0: [118  97 106 107 113 158 112 103 109 107  87 137 116 105 122  96]
1: [154 120 151 137 109 124 103 186 117 163 150 100 138 126 113 127]
2: [129 159 144 162 186 118 166 130 161 159 157 151 162 173 164 177]
3: [144 154 137 155 161 112 132 168 164 173 177 120 172 177 163 162]
4: [140 159 123 166 145 108 122 147 147 154 189 133 171 157 140 150]
5: [113 111  92 108 103 145 112 104 115 109 102 107 106  91 125 102]
6: [115 101  97 113 108 127 109 100 111  97  88 111 108 102 116 104]
7: [129 171 130 164 156 118 137 129 162 136 171 144 163 177 153 174]
8: [149 152 149 165 178 122 148 171 161 184 159 114 155 179 174 170]
9: [154 122 195 117 116 117 123 169 126 139 140  95 142 134 123 144]
10: [ 99 144  93 120 102 121 126 113 112 107 119 120 108 109 104 115]
11: [113 170 107 130 168 129 183 120 136 128 146 154 143 178 148 184]
12: [112 157 115 157 142 140 137 131 129 123 172 140 174 171 133 155]
13: [156 109 135 130 111 119 123 135 124 119 124 128 114  80 107  93]
14: [127 157 141 150 191 113 169 124 150 146 154 157 161 176 159 184]
15: [136 153 151 163 166 118 144 154 157 168 164 117 169 182 168 183]

[128 165 137 163 136 113 131 125 150 123 178 145 152 159 133 163] 7 12 4 2 14
[121 160 121 134 183 127 182 116 138 125 131 171 140 181 147 184] 11 14 2 7 12
[154 115 166 134 123 124 123 197 147 176 154 103 147 135 129 135] 1 9 3 4 8
[131 118 135 112 136 168 141 122 117 103  93 167 100 119 109 110] 0 13 6 5 10
[167 119 153 123 122 121 143 173 151 177 180 103 140 119 138 126] 1 9 4 3 8
[143  92 150 112 105 127 123 146  96 130 136 124 128 106 121  93] 13 1 0 9 5
[154 106 119 117 106 121 115 116 114 124 105 133  96  88 107  91] 13 6 5 0 10
[164 120 141 119 104 123 109 162 142 164 164 130 123  96 119 116] 1 13 9 4 10
[112 171 135 129 144 118 158  93 142 101 125 169 124 163 126 167] 11 14 12 7 2
[117 136 145 145 166 123 155 139 128 147 153 141 169 199 145 191] 14 2 15 7 11
[171 109 135 118 105 122 123 123 140 122 128 126 115  84 110  96] 13 5 6 0 10
[158 108 146 135 107 141 115 123 116 112 109 139 104  94 116  99] 13 0 6 5 10
[110 101 107 101 117 154 112 101 112 105  82 140 106 101 123 105] 0 6 5 10 13
[115 124 120 105 115 155 125 108  98 106  95 143 117 103 111 107] 0 5 6 10 13
[102 166 122 125 110 148 134 111 113  94 115 142 125 136 115 125] 10 0 5 6 12
